Each path below is one point turned by a fixed rotation once a step. After each direction that follows a path, write how fast that rotation turns it, in degrees per step (0 if it stays still).
Each turn is a multiple of 5 degrees from 10 to 175, or 0.
Each row of a path follows its step; steps can be skipped.
Rotation 1:
step 0:   35   17   21 -103   40    4   13   21    1  -10    3  -35   16  -31    4   33  -30   29    2  -59    9    6  -17    2   27  -21  -15   17   -4    1  -35   33  -16  -30   25   12   -3   -9  -13    5   -7   24   35  -57  -16   16  -26   11  -17  -37  -60  -16  -10  -20   -4  -11  -46
step 1:  74  22  62   7   8  24 -37  46  47   9  50  25 -29  -1   8 -46  32  27  24 -15  13 -20 -22 -17  53  10 -11 -16  22 -13 -32 -19   9  32 -27 -20  21  13 -20  14  16 -10   4  -3  -9 -14 -23  -2  57 -31 -11  -3  31   6  -1 -43  43
step 2: -38 -11  34 -21  -1   3 -35  -4  29  13  39  19 -50 -15  -8  15 -46  25  34 -50  -9  21  57 -11 -34  -2   9   1 -45  16 -50  15  -8 -52  -8   7   3  31  -5 -13  25  33 -23 -28  36  14 -16 -20 -22   1 -34   4  23 -38 -55 -52 -24
step 3:  56 -22  23  51   1  18 -31   7  39 -12  38 -15  28  22  26  36  35  19  26  43 -13  11  31  22  33   9   4   9  14   3 -26  -5  13 -32 -35  32  10 -33 -63  35 -30 -11  -2 -15  19  18 -38   2   4 -60   7  72  12   1  -6   5 -19
step 4: -53 -22 -38  25 -28  -1 -23  -5  -2  39  20  41 -35  -8 -16 -16  -5   3  30  13  50   3   0   0  -4 -12   0  61 -19  10 -43  30  67   5 -51  17 -12  20   1 -39  -7  24  22 -53  67  -3  -6 -15  -1  -6   5  13  -7  36  18 -39  14
step 5: -18 -21 -24  25 -11 -37  12  11  42  -9 -11 -15 -20  54   3   0 -27 -29 -16  31 -14   9  15 -51  14 -43 -42  16  18   6  11  -9 -29 -41   2 -26   4 -47  16 -14 -47 -28 -24 -41  13  13 -31   8  38 -30  14  76 -19   6 -40  -2 -53
step 6: -15 -13   2 -17   7 -22 -25 -27  22  -4  -2  51  -3  12  10 -12  25  54   7  59  40  32  22  40  25 -56 -19  27  -1 -26 -17 -12   1  13  33  -2  24  -5  35  -3 -23  -3  35 -14  33  19  -6   6   5  37  -3   5 -66  23  86   3  14
step 7: -23  -6  44  36  56   4   7   6  -3 -19 -42 -35   5  44  24 -27 -62 -27  22   7  21  33  15 -35  12 -49  22  21 -10 -22  42  21   9  38   5 -74  -7  14  37 -13  -9 -18  41 -53  -8   4 -13  22  18  12  22  11  23 -13 -20 -14   0
step 8:  22  -4  21 -61  20  -7   0 -55  -8  63  -2  -9 -10   3  24   7   9  -8   4  48  17  15 -11  -4  42 -51 -10  15  -8  17  -1 -70 -34 -19  20 -24  54 -44  14   5 -27  -7  10 -10   1  20   6  13 -62 -21  -2 -53  -6 -33   6 -23  26
step 9:   2 -12  43   5  74  14 -29 -14 -48  -1  -9  46   1  27 -30 -63  17  50  19  19   1   3  17 -20   7 -17  12  -3  15  20  59  -6 -12  28 -28 -46 -17   3 -15  -1  15  11  -3   5  -8 -49 -22 -29 -28  20   4  33  66 -21  18  -9  17
step 10: -68   0  11 -18 -10  34   4  15 -46  25  12  -8   9 -34  11   9   2 -16  -8 -19  37  45  -7  33   9 -30  -3 -16 -46  55  18 -11  14 -42  14 -29  24 -29 -19  22 -38  -9  24 -10 -40  10  31 -22 -48 -47 -59  22  26 -49 -19 -10 -12
step 11:  22  -8 -12   8 -37  13 -31 -31 -16 -23  30  19  43  25 -32 -59  36  33  31 -19 -10  -8 -24  -9  28  18 -27  -2 -32   6  10 -42  -3   2 -16  28  27  -3   3   0 -60 -43  30  13  -4 -51 -24 -40   1 -21  38  24  55  -8 -15  39  49
Speeds:
-11   7  -6   9  13 -14   7   0   1 -12   4   0  -8   9  -5   8  -9  -3  -3  -1  -1  -3  -6  -4   4   0   1   3   4   4   7   6  -7  13   6  12   5   1  14  -1 -12  -7  -5  -9  10   5   2  16  -2  -3  -2   0 -17  17   9  10  11 => 45
-10   8  -2  11 -14  -9   4   3  10  -3  -1   0  -4 -11  -4  -4   0 -16  -5  -3   6   6 -12  -4  17  -2   6  12   1  -3  -9  -7  11   5  -7 -10   8  10   4  -9  -4   1  -7  -6 -15   2   0  -2   3  -8   4 -14  12  -7 -10   3  13 => 115
-11   3   2   4  12 -18  -5  -1   4 -10   5   8  15  -3  -2  11  11  11  -5   6  -3   3   8  13   6 -10  15  -4   3   3  -4   2  -7  -7  -5   1 -10   5  -9  -1  -2  11 -10  -7 -19   2  -3   2  -1  12   1   1   0  -6   9   6 -12 => 110
  5   0   2   3  11  10   7 -11   9  -3  -6   8 -10 -17  -7   2  22  -3   8   7   2  10  -5   2  -1   8  -4  -4   7 -10   0  -2   3   3  -7 -11  -9  17  -2   6  -1  -5   6  -3   3 -17 -14   1  -5   2  -8   6  -9  11   6   7   5 => 135
 -6   1   2   6   0   5 -13  14   0   2  -1  13   3   9   1 -14   6   0 -11   6  -3 -11  -3  -3  -6   1   9  -2  10  -9   5  14   8  -7   5  -2   6  18  -6 -13   0  -6   6  -8  15  -6  13   9  -7  11  -9  -7  11  -2   2  -4   1 => 140
Rotation 2:
step 0: -13 -29 -16 -44 -36 -11   0  26 -12 -15 -23 -10 -27  -1  13 -45  16  39  -3  15   7  -1  -9   2   8 -50 -31 -36  31 -16 -32 -61   0  48  53  11   7 -37 -18 -15 -13 -34 -49  53  -9   8  -5  29  -7   4  12  84  -9 -11 -13 -51 -15
step 1:  -2 -36  37  28 -21   1  29 -24   6  57   5 -11  74  -3  31   3  26  19 -36  -4  26  -6  -3 -18   3  31  20  20  14  12 -48 -27 -35 -31   9 -33  19  38 -14  48 -21  41 -18 -10 -16 -24  75  -5  38  18  14  13   1  18 -16 -58  28
step 2:   0 -21  -7  18  70   6   1  21  -8  -5 -19 -21 -42 -11  17  19  23  30 -16  15   0 -46   5 -24 -10  11  15  33   8  -5  14  28  27   8 -34 -48  13 -16  -8  27  26  26  44 -52  -3  -3 -23 -57  49 -21 -60  -1 -24  32  60   9 -60
step 3: -12 -25 -16  25 -19 -23 -15  -1 -38 -35 -29  13 -79  12   7 -36  29 -27   4  30  -9  32  17  17  43   8 -13 -30  14 -60  32   5 -40 -39  23  21  -3 -38  10 -22 -16 -26  24  41  42 -48  16   9  28 -11  27   9  10 -23  -8  27 -65
step 4:  20  -4  -3 -11  15 -12  -4 -23  19 -45  44   4  11 -10 -11  38  34  -7  41  15   8   7  25 -58 -19  29  45  28 -13 -19 -23  32   4  -7  47 -24   0 -31  -7  21 -12   8 -45  -2  14 -21  33  20  -5  44  48   8  35 -51 -74 -39  54
step 5:  -8  11 -27 -13 -19  26  14  28   4 -62  36  20  14  30 -15 -19  53 -21 -42 -24  36 -32  21 -16  11  -9  20   2 -13  54  -4 -25  50  13  28   7 -14 -13 -16  26 -26  23  41 -48 -24  77  -2 -44  19  14 -45 -38 -22   8  17 -22   4
step 6:  42 -20  38  -8  10  -7 -61   5 -17   6  27  -2 -20  18  -2 -59 -11  30 -29 -31   9  42  66   6  36 -17   7  -4  -3 -16 -39 -37 -32  42  -1  -8 -47  41   3 -30  -4   9  50  20   8   2  -1  28  20 -59   8   3  30   8  23  41 -48
step 7:  -7 -48   0   8 -33  11 -11 -19  50  -4 -36  67  18 -34 -48  54 -14  48  41  60   0  24   2 -46  46  28   5  39  10 -26 -11  10 -13  14 -16   8 -31  10  24  25  50  -7  24   2  -1 -22  32   0 -43  -5  41  31  -9   7 -22  17  16
step 8: -45  -4  11 -24   3 -23  -1  28 -29  25  -3  52   6  63   9  18   2  10  -9  31 -35 -40   2  -9  18 -12  39  13  50  54  23  31  -2  33 -13  38  50 -57   0  18 -36  40   5 -10  10  31 -44 -22  -3  44  14 -14 -47 -34 -11  10  23
step 9: -53 -11 -12  -6   0 -36 -83 -13 -12 -20  49 -33  17  26 -19  -8  -3  40 -15 -16   2 -23  28  29 -20 -36 -52 -24 -42 -25  22 -34 -61  -4   3 -37  -3   7 -19 -27  -9   6 -32  38 -24  31  -5   4  52  21   2  14 -31 -19  29 -17 -13
step 10: -41  48  45  70 -21   5  13  -7 -42   7  -5 -10  29 -73 -43  45 -35  -2   4  -8  16  20   6 -31  16  57 -11  23   3 -31 -24 -44  13   3  35 -17 -22  -1 -29 -14  11  32  26 -11  -7 -14   9  13   6  14  16  46  15  39   7 -46 -20
step 11:  18  27 -14  -8   6  34  50 -13 -27  19  28  34 -45  58 -40 -22  14  22  -8  35 -20   6 -19 -52  27 -15  14 -17  48 -12 -20  24  24 -10 -36 -13  59 -35   8  11  -7  22 -15 -59 -40 -18 -20  13  -5 -14 -34  36   6  55  -7  -2 -31
Speeds:
 10  -4   9   0  -4  -6  -3   5   0   0   7 -14  -3  -7  15  -1  -6   8  18 -12  -8   0   2 -12  -7 -11  -2   6   5  -9  -1   1   7  20   6  -6   0 -13  19   1   2   9  -2  -9  -5  -5 -15   2  -2   0  -6   2   1 -11   2  -2  -2 => 170
 -9   0   0  11   6  -3  -9  -7  -2  -3   3  -3   5  -6  -3  -1   5   5   5 -11  -5  -6  13   7 -10   1  -1 -16   8   5   2  -5   1   5  10 -12   8  19   5  -7  -8   2  13  -4   7  -6   7 -25  -8   1 -11   1   4   8   8   9   5 => 95
  3 -12  -1  -6  11   3   1  13   6  12 -11   7  -5 -10  10   3  -7   9 -13   6   0  -3  -7  -7   3 -10   1   4  12  -8   5  -2  -5   4   1  -2   3  21   4  12 -10   2   5  -4  -3  -4  12   4  -1 -14   3  -6 -19  -6   0  10   4 => 65
  7   6  -6   1  13   1   9  -2   6  15  -7  -4   5 -15   2  -9  -7  -6  12 -10   5   9 -13  17  -4  -3  -5 -12   0  14  16   1   0  -3  -6  -1 -11   0   6  -1   4  -9  -7  -1  -2   1 -10   5  -3   1  -5 -15   4   5 -10   5  11 => 0
 -1   7   2  -1   5   8   8 -10   5   5   4  -4  18   4   9  -9   3   1  10  -6  -4  -9   2 -15   8  -9   4  -2  -4  -6   4 -11  -3   1 -11   5   4  -5 -16   7  -5  -4  -4  14   3  11   4 -20   9  -9  -3  -7  -4 -15   2  -7  12 => 95
  3  -6  -1   6   1 -12  21   6   5  -5   7   0   2   4  -7   0  -9   4  -5  11   7   4 -11   6   5   6   4  -3   6   7   8 -19  12  14   5   2  10 -13  -3 -16 -13  -6   2  -3   8  -3  -4  -7  -6  -8   4  -8  -6  -3   5  -2 -15 => 135
Rotation 3:
step 0: -27   0   6   7 -20 -13   6  -5  -7   7  41 -33  21  18   6   0   7  28   4 -20 -40  45  10  52 -52 -51  43   2  59  22 -35  -6  13  -5   5  31 -35 -58 -34  40   3 -30 -35 -12  33  10  -7  62 -71  -6 -11  19  -6 -24  53  22 -13
step 1:  21 -73   3  27  29   4  37  15  27 -17  30 -52 -24  34  50 -42 -36  -7 -15  12 -25  22 -44 -36   3 -35 -14  20  38   8 -12  -2 -16   7  -4 -19 -35 -20  19 -23  -6   8  13  49  34  22 -51  46  14 -16  47 -14  46  36  44  26 -13
step 2: -16  -1  23 -50  -7   0  26   8  12 -17 -11  13 -20 -13  30 -42  23  17 -10 -46 -76  45  16 -27  22 -29 -24  17 -18  -9  17  -9  25  22   5  18 -72  25  19 -14  23  54  44 -57 -21  14 -51  -9 -11 -31 -54 -30   6  15  32  38 -12
step 3:  19 -21  58 -30  18 -18 -20 -68 -37 -11  11  32 -17  33  10   9  15   8  -1 -24  -9  60   2 -27  51  15  36   7 -39   2  31 -17  -6  13 -36  40 -19 -54  26  18 -18  27  -4  48  -6 -16  13 -49  28  19  -1 -47  -3  28  64 -39   3
step 4:  44  11 -12  10  24 -14  -1  -5 -39  24  -1  21 -15 -25 -25  41 -10 -34 -14 -48  54  50 -42 -17 -21  10  24  12  -9 -48  60  31  23   2  13 -43 -16 -15 -16   2  36  13 -20  -1 -47   7  -1 -21  67   8 -33 -19  12 -20  31  47 -63
step 5:  22 -28   5  -5   2  -6  -8   9  24  44  -1   1  12  29 -46  26  30 -51   1 -69  -4  -4 -25  14 -45  11  23 -35 -31  55   6   4 -22  28  17  31 -12  -6 -37  16  24 -56 -40  -9  18   8  28 -31  39 -61 -33 -59  43 -26 -30   0  32
step 6: -10   4  45   9  48  17 -15  29  15   0  31 -61  23  -2  39  -2  14  11 -32 -26  33  41 -49  14  18  30   1 -47  56   1   0  80 -36   6 -25  27  26 -11   1  33  26 -33 -34  -6  21 -20  19  44  -3 -21 -53  23  -1 -27 -19 -23 -17
step 7:  54 -22 -43  -3 -23 -28  14  47  50 -24   4 -21  -7 -17   0 -22  -9 -34 -15  34  16   1  13 -13  12  -9  15 -30  27  46  32  29   1 -25 -25  20 -36  36 -17  14   8  60   9  50  54 -13  16  35 -42 -71 -16   9  10 -57  27  -8 -21
step 8:  28  43   6  19  -4  57  -1  12  -8 -32  55  32 -17 -24  30 -30  39  33  57  26  -4  -2   3  15  57 -16  -9   0  30  19 -19  15  -2  -7 -42 -19 -55  13 -16  19  32  44   2  -2  37  68   9  -3   6 -43 -24 -38  28  51  -6 -22  24
step 9: -15  48 -12  10 -16  11   8 -36  25 -10 -21 -28 -70  -4   2  12  37  18  22 -22 -22   3  17  26  16 -28  24  19  -5 -18  12   3  66  16 -53 -11   0 -83   3  34 -55  22  -2  44 -39  42  34  32 -43 -29 -27 -16  -2  11  35  -1 -36
step 10:  18 -40 -20  54  23  14   4 -56  27 -14  69 -16 -37  46 -20  22 -44  25  28  -4 -32  -8 -37  26  -7  26  16  39 -26   2  33 -31  28 -57  22 -24  -7 -26  15 -39  36  -6 -27 -13 -46  48 -14   0   8 -22  -2 -13  37 -13  48 -12 -26
step 11: -24   4  31   5   8  21  26  11  24  -7  39  20 -42  71  21  35  49  -5 -51 -65 -36 -41 -24 -45 -60   2  18 -19  20  -2  16  13  -5  30   8 -30 -29 -12  22 -19  19 -18  12 -66  -9  23  -1 -12  -7 -22  21 -35 -56 -16  11  20 -23
Speeds:
  2   3  12 -14  10  -2  -9  12   6   1  -7   2  11  -3  -9   8   3  -8   8   0  13   8  13  -9 -14  17 -17  -3  -6  -9   3  -1  -2   0   8   2  15  -4   9   7  10   2  -5   2  14  -3   1  -4  11  -8  -3  -7   2  -2   8   1  -3 => 40
 -6   5   5   3   5   5   1   7  -2   7   5   4  -6   2   3   5  -4   1  -7   7  -4   9  -5 -11  -7   0   1  -7  10  -6  -5   8  14   9 -30  -7   2  -6   5   7  -6 -15   1   0   7 -11   9   6  11   8  12  -3  -8  14   4 -12   2 => 135
  9  -1 -25  -8  -3  -2   0   5   0   2 -14 -10  -2  -1   0  -9  -5   5  -2   0  10 -13 -13  -1   5   1  -5   9   2   8   7  -5  13 -13  -1   5  -4  -1  13   4  14  -3  -7  -1  -6 -12  -2   9  18  -5   9  -1  -3   4   8   3  -6 => 125
 -9   0 -10  13   4  -4  -2  -8   9  10  -2 -18   9   3   1  15   0  10  -3 -14  -7  -6   5   8 -24   4   6   9  12  -2   5   0  -8  -6   6  -3   2   4  -5  -1   0 -17   4   5   2   8   6   2  11   3  -6   0   9   7   6   1   0 => 70
 -4  23  -9   1   0  -2   9  11 -10   5 -11  -4   6   2   4   2  13  -3  -8 -11  -4   3   3 -11  -6  -4   3  -5   3 -19   1  10  11   6   6  -6   1   7   4  -8   0   9   0   1 -12   0  -2  16 -11  -5  -9   0 -14  -4   0   8  -5 => 155
 -4  -5   3   5 -14   6   3   8   3   8 -18   6  10  -6   5  -5   8  -1   6   8  11   2  -7   9  -5  -1  21  -9  -3  -3  11  15 -10  -3  -8   7   6  10  -6   2  -5   0  -8  -1  -4  -2 -14  -6  12  -4  -3  -1   3  -5  -5 -17  -6 => 40
